(in the rows, 128 means zero)
Each named move below is a turn or a mirror, shown by a few rows before and after it. Which moves, in which order, take the first row of each later pair to the second? The first pair is answered.
Tigob (before -> after):
[147 123 132 121 147 123 164 155]  ->  [139 123 108 153 152 110 155 132]
[136 113 120 158 115  92 102 125]  ->  [145 108 153 113 110 107 110 158]
[146 154 182 113 112 178  91 150]  ->  [134 160 129 191 126 154  74  99]
Pilo (before -> after):
[141 112 114 136 137 143 161 146]  ->  [145 113 110 142 132 146 158 145]
[ 86 133 144 120 133 165 126  98]  ->  [120 147 141 146 129 171  93 110]
[123 159 164 133 145 213  98 139]  ->  [ 94 144 174  97 146 206 130 139]
[160 119 145 108 109  76 100 143]  ->  [110 107 127 103 122  65 138 105]
fekal (before -> after):
[ 99 115 145 104 126 121 154 121]  ->  [124 117 153 104 127 142 159 143]
[155 104 140  99 133 190 189 182]  ->  [198 135 157 127 113 168 103 191]
[154 152 159 118 130 143  86 151]  ->  [122 160 148 120 130 110  73 117]
[180 171  96 186 133 148  69 148]  ->  [125 169  81 185 135 105  61  99]

(2 to 3 moves a pair)
[123 151 154 169 122 122  80 126]  ->  [ 70 125 133 145 140 127 155 101] : fekal, fekal
[180 113 118 148 111  83 134 152]  ->  [166 113 141 112 102  82 135 159] : fekal, Tigob
[105 139 131  88 118 133 140 109]  ->  [142 136 118 111 121 168 150 132] : Tigob, fekal, fekal
[124 132 112 154 134 112 103 103]  ->  [148 135 131 139 121 105  91 131] : Pilo, Tigob
[127 151 191  82 129 140 107 147]  ->  [ 80 141 108 159 155 115 141  70] : Tigob, fekal
[102 105 138 118 122  82 139  81]  ->  [ 85 106 149 103 131 115 154  81] : Pilo, Tigob, Pilo
[120 152 100 177 135 121 120 116]  ->  [117 138  92 165 142 142 158 123] : fekal, fekal
[138 116 134 108 131 133 134 149]  ->  [134 127 138 122 126 110 107 136] : fekal, fekal
[181 159 154 139 105 114  66 156]  ->  [ 74 128 142  82 112  64 134 102] : fekal, Pilo, fekal
[129 135  96 144 133 126 110 110]  ->  [131 140 111 138 125 120  95 116] : Tigob, fekal, Tigob
[131  95 149 107 128 102 145 156]  ->  [105 110 105 167 152 129 141 107] : Pilo, Tigob, Pilo
[114 133 149 100 135 172 146 136]  ->  [126 152 111 169 134 149 103 103] : fekal, Tigob
[163 107 144 112 110  94 144 162]  ->  [109 101 123 121 122  78 160 120] : fekal, Pilo
[173 117 111 129  96 127 159 138]  ->  [148 124 123 106  88  87 138 124] : fekal, fekal, Pilo
[156  98 144  91 120 103 168 173]  ->  [163 106 143  96 128 142 167 181] : Pilo, Tigob, fekal
[157 130 105 159 120 156 142 130]  ->  [133 120 125 115 120 158 170 140] : Tigob, Pilo
[131 159 119 163 149 103  99  86]  ->  [114 135 165  73 150 134 160 129] : fekal, Tigob
[ 65 123  88 143 137 169 136 102]  ->  [115 129 141  99 120 204 123 167] : Tigob, fekal
[169 127 110 147 114 106 124 133]  ->  [148 114 125 104 120 123 162 147] : Tigob, Pilo, fekal
[174 117 119 120 122 178 161 124]  ->  [187 116 121 117 111 166 154 136] : Tigob, Pilo
[104 137 164 109  97 105 105 151]  ->  [109 151 133 166 106 114  83 118] : Pilo, Pilo
[125 128 130 126 148 106 104 101]  ->  [147 123 114 144 157 141 123 117] : fekal, fekal, Pilo
[143 136 143 124 124 124  91 143]  ->  [102 114 127 103 134 132 153 122] : fekal, fekal, fekal
[152 132  84 187 146 164 119 109]  ->  [129 152 144 130 116 109  48 109] : Tigob, fekal, fekal
[172 119 118 145 119 147 116 164]  ->  [126 130 134 124 108  97  78 127] : fekal, Tigob, fekal
[113 138 185  98 123  93  86 119]  ->  [ 84 133 175  94 135  99 108  98] : Pilo, Tigob
[ 88 132  90 183 126 175 139  85]  ->  [129 148 118 189  97 123  63 105] : Pilo, Tigob, fekal
[113 126 127 146 131 117 113 107]  ->  [143 129 129 155 131 136 107 129] : fekal, Pilo
[115 137 151 107 139 153 123 131]  ->  [120 145 139 132 135 119  92 115] : Tigob, Pilo, fekal
[106 138 131 104 130 185 147 117]  ->  [121 140 111 136 137 188 142 112] : Tigob, fekal
[166 114 118 141 100 117 116 140]  ->  [152 111 106 148 103 102 124 126] : Pilo, Tigob, Pilo
[140 126 166  95 102  83  83 144]  ->  [ 89  94 134  85 133 115 179 116] : Pilo, fekal
[178 124 124 143 132 144 133 175]  ->  [133 141 131 139 122  80  78 130] : fekal, Tigob, fekal
[ 91 129 181 108 121 136  97 116]  ->  [ 89 107 147 124 145 173 162 117] : Tigob, fekal, fekal
[ 49 122 158 110 141 165 156 100]  ->  [140 142 161 155 138 215 119 155] : fekal, Pilo, Pilo
[109 132 115 150 116 125 121 107]  ->  [145 130 135 139 110 146 116 145] : fekal, Pilo, Tigob
[ 87 151 129 131 132 112  98  79]  ->  [153 140 173  89 114 143 107 161] : fekal, Pilo, Pilo
[143 108  74 179 147 134 188 111]  ->  [197 127  91 200 137 138 131 137] : fekal, fekal
[129 138 119 139 139 154 122 109]  ->  [127 145 134 123 131 145  99 112] : Tigob, fekal, fekal
[147 131 142 128 111 114  86 157]  ->  [108 126 116 144 123  88  97 112] : Tigob, fekal
[158 141 132 131 112  71  90 139]  ->  [116 116 140  77 121  80 149 136] : fekal, Tigob, fekal
[128 117 129 107 147 159 178 146]  ->  [166 124 127 135 142 161 155 165] : Tigob, fekal, Pilo
[130 146 137 131 134 182 150 143]  ->  [ 92 161 132 143 124 127 101 102] : fekal, fekal, fekal
[ 79 124 181  58 121 121 139 120]  ->  [ 81 122 145  99 148 191 182 109] : Pilo, fekal, Tigob
[173 137 144 151 148 169 114 168]  ->  [148 150 120 186 148 121  80 121] : Tigob, fekal
[ 92 118  81 138 153 150 153  86]  ->  [103 135  87 153 137 112  97  79] : Pilo, fekal, fekal
[133 116 158 110 120 166 161 154]  ->  [150 123 172 108 105 124 124 164] : fekal, Tigob, Pilo
[156 115 135  98 108  94 162 149]  ->  [158 126 115 136 108  66 126 125] : fekal, fekal, Tigob
[128 126 166 113 105 125 104 138]  ->  [118 128 150 133 104 103  90 117] : fekal, Tigob, Pilo
[ 95 128 112 103 152  99 172  74]  ->  [179 140  89 170 157 141 152 108] : fekal, fekal, Tigob
[121 146 100 138 114 101  93 112]  ->  [140 125  98 120 131 157 161 149] : fekal, fekal, fekal
[123 132  97 162 145 141 158 119]  ->  [145 130 129 133 138 161 162 157] : fekal, Tigob
[142 136 149 140 130 162  80 122]  ->  [ 92 113 109 146 148 146 138  87] : Pilo, Tigob, fekal
[127 143 140 127 134 105 105 116]  ->  [138 140 154 107 134 123 113 134] : fekal, Pilo, Tigob
[126 117 133 106 121 130 171 152]  ->  [147 134 112 162 115 102 115 135] : Tigob, Pilo, fekal
[154 127  85 165 132 150 148 152]  ->  [167 117 112 126 116 125 150 184] : Pilo, Tigob, Pilo
[141 150 163 122 121 138  93 146]  ->  [ 98 144 122 153 132 112 106  94] : Tigob, fekal
[109 133 102 161 133 103 106  93]  ->  [126 128 164  85 118 129 109 147] : Tigob, fekal
[ 94 120 117 133 138 130 147 101]  ->  [134 141 145 136 121 130  83 126] : Pilo, Tigob, fekal
[147 134 124 150 134 150 101 130]  ->  [131 136 130 137 129 135  88 125] : Tigob, fekal
[159 153 133 130 132 172 122 135]  ->  [141 161 119 154 135 146  99 107] : Tigob, fekal
[128 127 132 120 147 243 184 146]  ->  [ 84 172 130 162 120 116  42  63] : fekal, fekal, fekal
[124 130 172  81 113 155 136 119]  ->  [131 142 177  88 106 144 105 115] : fekal, fekal
[141 102 119 145 130  79 157 126]  ->  [152 101 130 129 129  91 170 149] : fekal, Tigob
[131 134 148 127 114 165 158 138]  ->  [104 153 144 140 107 116 114 105] : fekal, fekal, fekal
[ 96 106 123  99 142 167 189 118]  ->  [155 147  99 187 129 135  90 106] : Tigob, Pilo, fekal
[132 154 113 168 128 115  68 107]  ->  [ 92 115 132  86 144 157 173 133] : fekal, fekal, Tigob
[ 90 117 142  78 114 124 160 131]  ->  [146 131 160  91 104 144 123 171] : fekal, fekal
[122 122  82 180 146  95 113  92]  ->  [186 129 125 151 118  95  80 152] : Pilo, Tigob
[140 103  78 179 134  93 145 114]  ->  [189 112 145 118 112 122 126 183] : fekal, Tigob, fekal
[147 149 149 128 123 136  69 133]  ->  [ 98 138 150 101 125 103  88 105] : fekal, Pilo, Pilo
[113 113 140 109 116  79 105 139]  ->  [ 86 118 113 142 135 100 114 101] : Pilo, Tigob, Pilo
[149 141 140 141 145 167  82 119]  ->  [107 131 161  98 134 121  82 107] : fekal, Pilo, fekal
[149 130 162 125 130 129 117 166]  ->  [124 120 151 110 141 142 156 155] : Pilo, fekal
[145 131 142  91 144 149 147 129]  ->  [129 130 123 108 154 156 155 105] : Pilo, Tigob
[120 126 120 141 123 148  97 115]  ->  [115 125 137 120 119 146  97 126] : Tigob, fekal
[120 141  86 204 146 125 113  71]  ->  [168 139 187  92 122 179 117 174] : fekal, Tigob, fekal
[108 138  94 160 144 144 133  89]  ->  [ 96 139 117 135 131  96 105  85] : Pilo, fekal, fekal
[135 126 156  95 120 130 128 150]  ->  [127 133 121 149 126 103  99 108] : fekal, Tigob
[ 97 146 172  88 161 200 113 140]  ->  [ 96 162 177 105 149 168  61 123] : fekal, fekal
[139 143 109 156 109 129 115 123]  ->  [119 132 104 146 110 108 134 113] : Pilo, Tigob, fekal
[121 108 161  68 115  79 142 144]  ->  [ 97 104 150  64 131 125 172 130] : fekal, Pilo, Tigob
[131 122 146 105 151 147 181 149]  ->  [156 139 134 147 158 171 155 147] : Pilo, fekal, Tigob
[131 132 167  90 139 136 109 156]  ->  [ 86 140 137 125 151 109 102  98] : fekal, fekal, Pilo
[156 132 138 106 111 112 151 148]  ->  [127 133 132 107 110  88 138 119] : fekal, fekal, fekal
[173 107 104 160 127 131 135 152]  ->  [147  95  95 157 129 106 151 132] : Pilo, Tigob
[165 130  78 203 124 113  97 116]  ->  [164 102 136  99  95  60 130 174] : Pilo, Tigob, Pilo
[104 136  68 183 149 148 127  74]  ->  [155 147 175  81 119 178  98 166] : Tigob, fekal
[ 69 147 133  89 128 105  83  68]  ->  [ 56 129 102 105 146 122 127  56] : Tigob, fekal, Tigob
[ 87 131 112 128 122 115 115  93]  ->  [157 128 130 128 119 171 124 151] : fekal, fekal, fekal
[106 132 109 142 139 168 161 111]  ->  [135 137 160  89 111 141 121 159] : Pilo, fekal, Pilo
[116 126 157  97 105  73  91 134]  ->  [ 86 118 123 112 122  66 121 105] : fekal, Tigob
[157 143 132 146 104  84  86 134]  ->  [118 123 160  82 100  86 125 139] : fekal, Tigob
[133 102  91 115 111  96 201 175]  ->  [176 114  94 141 106 114 175 194] : Pilo, fekal, Pilo
[140 138 154 105 111 172 119 139]  ->  [ 90 132 141 102 118 129 117  92] : fekal, fekal, fekal
[143 130 130 106 108  95 120 156]  ->  [119 121 121 101 111  85 137 141] : fekal, fekal
[137 101 128 136 134  90 129 125]  ->  [125  98 139 109 133 108 143 133] : Tigob, Pilo, Tigob
[ 89 115  94  98 117  77 182 105]  ->  [119 112  62 137 128 110 198 120] : fekal, Tigob
[ 97 134  95 100 114  75 133  86]  ->  [149 129 136  58 108 132 150 161] : Tigob, fekal, fekal
[166 114 177 110 114 111  75 164]  ->  [101 107 114 156 134  67 100  84] : Tigob, fekal
[126 151 132 133 128 191 209 148]  ->  [176 164 127 168 114 181 162 163] : Tigob, Pilo
[118 146  88 193 140  81 104  86]  ->  [ 55 121 138  84 150 139 178 101] : Tigob, Pilo, Tigob
[169 112  95 129 133 152 153 176]  ->  [174 125  80 166 127 130 111 154] : Tigob, fekal
[159 114 140 116 120 129 137 152]  ->  [157 122 128 140 116 103 106 128] : fekal, Tigob
